One vector is turned by the same rotation once a step. Each row is the vector after some number of steps, and that number follows the row.
The counts run from 0 to 617.
130,125,94,87,119,119,119,92,62,121,116,112,108,113,98,102,90,94,112,87,95,119,90,115,96,106,104,98,114,95,80,81,92,94,87,108,104,82,93,95,91,107,64,83,64,106,121,105,137,62,82,75,98,90,140,104,111,96,83,77,100,133,113,115,74,90
294
115,102,96,100,83,115,134,111,57,144,99,107,124,108,94,80,110,73,106,64,115,125,104,116,101,110,99,86,105,78,87,92,80,106,106,101,122,86,93,101,91,116,92,99,75,100,120,101,118,74,98,79,101,90,131,113,89,112,115,86,119,128,103,90,88,66
52
130,119,91,76,109,105,120,95,65,112,125,99,109,113,71,93,93,74,109,96,93,117,107,123,96,103,110,88,111,69,105,88,116,97,109,97,101,95,114,76,90,119,95,96,68,99,131,104,138,69,94,71,87,76,143,113,92,87,104,82,107,128,99,115,91,86
2
127,105,96,99,98,107,112,101,54,119,118,115,120,120,94,82,115,87,114,92,99,111,103,119,79,114,127,103,103,82,95,86,84,92,94,98,123,86,95,86,109,96,72,105,72,80,112,116,130,53,86,68,93,75,138,96,97,114,101,82,96,138,97,113,81,98
17
123,112,80,75,105,119,113,118,84,108,106,120,127,121,87,91,110,73,112,77,98,106,83,129,124,98,96,98,99,67,82,84,89,95,106,96,111,102,98,90,94,116,87,99,65,117,128,107,122,66,104,64,107,86,129,101,109,91,124,74,117,132,102,104,94,76
413
132,120,88,77,118,109,111,96,68,100,120,111,102,117,75,95,93,90,119,97,92,112,96,117,100,101,114,94,117,80,102,82,92,98,94,94,102,95,102,83,95,109,75,86,55,104,123,105,139,53,89,74,93,76,138,97,100,87,102,78,97,129,93,115,87,87
444
125,109,86,96,91,115,123,105,62,118,100,116,132,116,98,84,128,73,111,83,102,108,102,120,90,115,115,95,98,69,87,104,79,94,103,95,128,80,101,95,112,97,91,119,79,96,122,121,117,55,109,64,114,79,127,107,91,116,114,83,103,142,94,107,91,84
235
126,116,85,78,102,117,114,106,68,109,110,107,119,106,84,73,104,73,122,90,95,108,94,125,101,100,103,85,106,71,104,84,110,104,116,100,102,100,111,80,100,119,88,97,67,114,130,107,132,69,92,68,93,80,129,118,102,90,128,76,111,136,103,112,98,77
222
120,116,92,76,127,122,134,105,69,121,115,114,105,114,94,103,82,90,98,82,94,124,99,116,117,92,98,90,118,87,73,87,90,94,89,107,107,94,88,90,85,119,92,81,54,101,124,114,121,70,81,69,71,78,145,99,110,82,81,71,107,102,104,99,92,79
160
128,114,98,107,106,120,135,88,43,106,93,110,106,95,104,87,106,95,107,78,91,121,97,123,93,97,105,93,117,91,91,107,76,101,90,113,108,87,87,108,101,102,80,102,56,108,129,121,126,61,84,82,95,77,144,102,108,101,84,83,94,122,103,101,81,75
420
112,109,94,86,111,114,118,91,62,117,105,113,116,100,109,73,108,83,115,89,93,109,110,116,94,105,108,95,97,75,100,100,106,101,106,104,114,97,105,94,103,103,100,107,68,101,126,125,122,71,92,55,68,75,128,118,99,94,121,73,110,146,104,118,116,68
32
120,105,98,80,102,111,118,115,62,120,115,114,123,121,93,80,103,69,105,95,95,106,110,113,88,106,120,100,96,71,97,85,111,91,107,104,114,95,105,66,106,112,98,101,73,78,118,117,120,67,91,64,77,66,142,100,99,91,118,77,111,129,100,105,100,93
593
128,111,84,101,94,124,125,98,53,106,98,112,123,103,92,79,120,70,115,85,92,104,88,129,98,105,106,88,104,75,96,100,91,105,111,107,118,88,99,98,115,108,84,110,74,111,128,121,122,58,102,79,118,78,137,104,102,107,109,82,103,139,103,105,78,86
15
113,103,110,91,106,113,122,92,56,121,105,117,120,100,122,79,120,87,115,84,94,110,117,110,90,109,109,100,97,85,91,99,89,102,100,109,115,92,89,93,104,96,105,106,59,84,126,130,122,70,84,61,59,80,128,112,99,105,107,71,103,128,97,110,103,74
556
112,102,104,92,93,108,121,102,62,143,112,116,114,120,107,84,108,90,118,72,113,122,120,101,93,109,115,106,111,89,80,84,68,100,86,95,124,84,83,98,87,103,81,91,61,80,119,100,123,71,83,70,68,91,129,108,87,117,103,80,112,125,95,100,89,72
613
118,110,88,98,98,113,107,104,59,121,102,118,117,101,97,69,106,96,121,78,105,109,95,116,87,108,113,93,105,81,95,88,78,98,95,94,120,91,93,105,100,99,69,99,73,105,117,106,132,64,84,60,91,79,127,114,105,114,122,76,105,146,102,113,100,72
170
121,108,92,80,115,111,113,97,66,102,111,117,119,114,102,83,121,88,113,95,89,102,115,118,95,103,122,104,99,68,99,104,91,93,97,92,114,98,105,82,111,93,102,113,65,92,117,128,122,62,99,51,76,67,135,101,98,92,115,74,94,136,93,115,112,82
471
137,110,101,104,97,109,133,93,61,118,114,97,118,107,85,100,116,77,99,79,95,127,106,139,89,107,110,94,109,74,102,105,103,93,101,103,116,90,111,81,93,109,94,114,75,91,120,111,126,56,104,80,116,77,146,105,88,99,97,95,94,135,103,106,74,87
83
127,112,81,81,114,116,127,94,68,99,118,112,119,99,84,101,110,74,109,92,81,110,99,145,120,98,104,90,105,69,94,101,109,97,110,100,113,102,101,88,100,111,107,115,68,111,136,124,117,67,101,72,89,70,138,110,100,96,97,78,103,121,96,112,95,81
469
124,113,90,89,103,122,126,111,65,107,94,113,125,116,101,83,117,82,101,82,94,105,90,124,98,99,107,95,98,64,89,109,94,86,101,97,116,93,107,89,110,106,96,115,76,107,115,124,124,57,114,58,111,74,132,97,106,91,126,81,103,143,108,107,110,78
166
114,98,108,89,115,109,140,110,64,127,116,112,119,108,102,98,101,88,89,78,97,126,122,127,108,95,109,101,106,76,83,103,89,91,94,103,126,99,94,85,94,107,114,106,64,74,123,120,105,74,94,64,67,72,146,106,93,93,89,80,99,106,98,94,104,69
216
126,113,94,85,109,115,129,87,63,110,111,102,117,90,98,89,105,80,110,94,87,112,104,128,97,99,100,88,105,74,105,99,117,104,111,108,103,95,111,92,97,108,104,112,66,112,135,119,127,75,94,64,83,78,137,123,102,90,101,77,102,141,105,120,101,74
31
120,119,77,78,109,121,114,100,67,109,106,125,126,110,102,93,118,83,117,82,96,100,85,122,109,109,105,99,94,78,71,95,84,95,101,96,117,84,92,105,111,94,79,112,72,114,125,125,121,58,104,58,109,83,126,102,109,107,108,73,106,141,104,113,89,84
44
137,111,93,100,107,119,132,102,54,96,101,108,123,113,85,93,117,76,104,85,90,111,88,134,102,101,107,91,109,79,102,103,93,95,102,108,111,91,99,86,110,108,87,106,63,98,118,122,125,51,99,84,116,70,148,89,103,94,98,84,95,122,102,99,74,95
14
123,114,90,76,115,122,130,116,72,109,104,120,126,132,103,96,114,76,92,83,95,106,99,115,109,98,108,99,100,69,76,102,89,86,96,94,111,90,101,73,109,103,103,107,65,87,113,128,117,60,114,59,98,77,140,82,103,80,111,79,107,124,101,99,103,85
536
121,101,115,101,108,109,136,97,61,117,109,111,113,111,116,95,123,88,94,70,98,130,116,122,106,98,104,108,108,90,84,107,71,94,81,106,119,96,89,85,88,98,101,104,54,80,116,119,116,61,102,76,82,87,140,86,89,99,88,82,95,119,94,93,87,66
147
131,106,94,91,105,113,127,92,74,118,122,110,124,107,85,108,117,72,107,69,100,123,94,147,127,104,93,99,104,80,82,87,89,96,100,104,116,101,98,88,86,113,90,104,66,104,130,103,122,62,102,87,111,91,138,98,94,108,87,80,104,125,104,108,70,76
550
114,118,84,78,119,125,128,93,61,109,101,120,105,96,108,88,99,82,116,84,87,105,98,112,114,97,95,89,107,83,80,99,86,107,102,108,104,92,89,104,103,105,97,97,57,123,136,131,119,79,88,62,71,82,129,110,109,94,102,69,110,120,105,107,102,69
502
121,111,89,90,105,118,116,113,57,117,106,121,125,115,100,80,102,97,102,91,93,103,99,118,84,107,124,102,98,72,89,92,91,81,98,95,120,89,102,88,109,95,78,106,79,86,111,122,118,58,95,54,87,66,139,103,111,103,112,82,99,142,106,115,106,92
540
130,110,84,93,100,116,136,115,63,112,104,102,112,111,68,87,95,81,98,79,104,127,94,126,97,103,111,84,118,66,97,99,86,95,102,93,112,89,107,84,99,120,85,97,71,104,117,102,126,58,98,81,114,68,151,100,98,94,98,95,105,118,99,93,88,80
136
130,104,92,104,89,111,137,102,51,125,110,102,113,110,77,93,104,72,104,75,107,132,103,124,99,110,105,82,118,80,96,96,79,103,101,99,121,85,94,92,94,115,88,100,68,96,128,102,121,66,93,91,106,80,147,99,85,111,85,94,105,110,93,89,71,80
424
127,105,98,83,118,117,136,103,70,99,117,113,115,111,94,104,110,67,99,85,88,116,104,134,120,92,96,97,109,80,92,100,99,99,100,112,105,100,97,72,99,120,114,102,51,97,127,124,118,66,99,79,84,75,146,88,99,84,91,75,102,107,100,90,85,83
95
128,114,92,80,125,117,113,103,67,100,121,122,115,113,101,101,103,99,107,94,85,106,92,138,107,95,110,108,105,82,84,87,97,81,86,104,111,104,96,82,104,104,78,99,62,97,117,120,123,60,95,63,87,71,144,89,115,84,96,72,92,135,105,118,91,91
196
